In the rows, zero is written as 128.
One turn moves each row of this set onto another row. After a few examples, where does it send each row asked below?
k_807: [124  99 133  98 111 117 147 136 130 128 155 140 104  99 149]
k_227: [119 168 120 121 131 159 136 120 147 127 138  95 141 142 148]
k_911: [115 149 132 106 136 164 100 121 119 159 132 115 156 119 171]
k_226: [114 146 160 124 148 159  92 132 113 156 145 124 133 129 155]
k_904: [127 148 104 114 143 163 140  98 146 117 133 120 150 140 134]
k_111: [139 141 135 153 134 157 114 111 119 142 117 131 166 121 150]
k_196: [126 146 141 157 130 157 120  89 132 158 138 124 139 133 146]
k_39: [135  96 149 127 125 134 134 116  85 128 149 124 114 101 138]
k_627: [135 111 150 105 116 120 149 133 133 108 152 106 102  99 140]
k_866: [141 153 109 124 143 164 132  99 143 124 133 122 152 135 135]
k_318: [116 108 130  97 123 107 132 140 124 118 150 129 108  93 143]
k_531: [117 100 134  95 128 116 128 138  91 133 160 129 117 101 153]
k_774: [111 160 150 121 159 150  93 127 118 158 134 125 137 123 155]
k_308: [113  95 133 109 126 111 123 122 101 143 161 137 110  95 145]
k_337: [145 131 138 142 151 128 147 127 125  98 132 134 154 107 158]
k_389: [111 146 149 130 139 145 127 146 160 120 129 154 128 129 130]
k_100: [138 136 113 120 130 143 146 121 109 130 158 108 161 123 184]
k_78: [125 138 143 156 127 157 121 105 124 137 117 131 163 122 148]
k_390: [133 112 150 127 113 120 138 109 112 114 154  91 110 102 136]
k_797: [126 105 139 113 127 120 121 110  86 132 164  99 111 102 147]
k_134: [119 139 148  91 140 153  98  96 124 153 164 140 100 116 140]
k_882: [126 150 147 106 160 154 115 124 161 115 112 139 135 110 140]
k_573: [143 117 148 136 127 140 132 109 136 161 152 141 142  99 185]
k_846: [118 133 129 109 136 161 113 100 161 164 136 157 129 115 153]
k_397: [128 139 149 158 118 160 124 103 131 151 150 122 139 144 142]
k_146: [143 136 152  93 163 139 119 125 143 135 155 129 124  93 179]
k_310: [113 138 143 108 154 132 116 114 128 111 140 173 114 119 116]
k_464: [133  96 147 124 128 120 129 113  86 128 159 118 118 101 140]
k_136: [101 147 112 110 151 149 120 115 152 155 147 159 127 134 144]
k_995: [104 133 122 106 146 154 113 127 144 159 157 159 122 138 147]
k_832: [119 142 133 136  80 151 143 119 121 128 140 118 137 134 149]
k_269: [127 111 127 110 110 114 150 120 136 110 154 108 105 105 135]
k_115: [129  94 133  98 109 134 150 133 122 134 155 142 103  96 141]
k_771: [123 160 128 123 127 162 138 133 147 115 146 103 137 150 141]
k_634: [124 102 134  92 122 132 132 141  89 136 155 121 112  99 154]
k_905: [144 108 141 114 122 125 144 105 110 117 162  96 110 112 138]
k_870: [129 137 128 114 135 158 117 111 162 163 132 159 134 110 153]
k_178: [146 124 118 111 165 136 149  95 150 117 162 147 130 114 152]
k_71: [114 152 140 135 139 136 130 138 164 124 114 147 138 121 139]
k_86: [110 151 120 112 123 134 138 138 119  90 130 139 137 131 129]
k_467: [125 151 122 107 135 165 102 124 124 166 137 127 154 118 169]
k_567: [141 157 138 110 155 157 118 127 164 121 119 132 137 112 139]
k_394: [140 110 153 103 120 130 148 139 128 110 145 110  98  93 134]
k_114: [144 106 130 107 120 139 148 110 107 113 163 103 106 110 129]
k_363: [125 146 173 123 101 156 107 113 118 153 147 110 120 116 160]

k_318 -> k_269
k_71 -> k_227
k_627 -> k_905
And these:
k_337 -> k_100
k_394 -> k_114
k_78 -> k_911
k_467 -> k_870
k_86 -> k_832
k_389 -> k_771

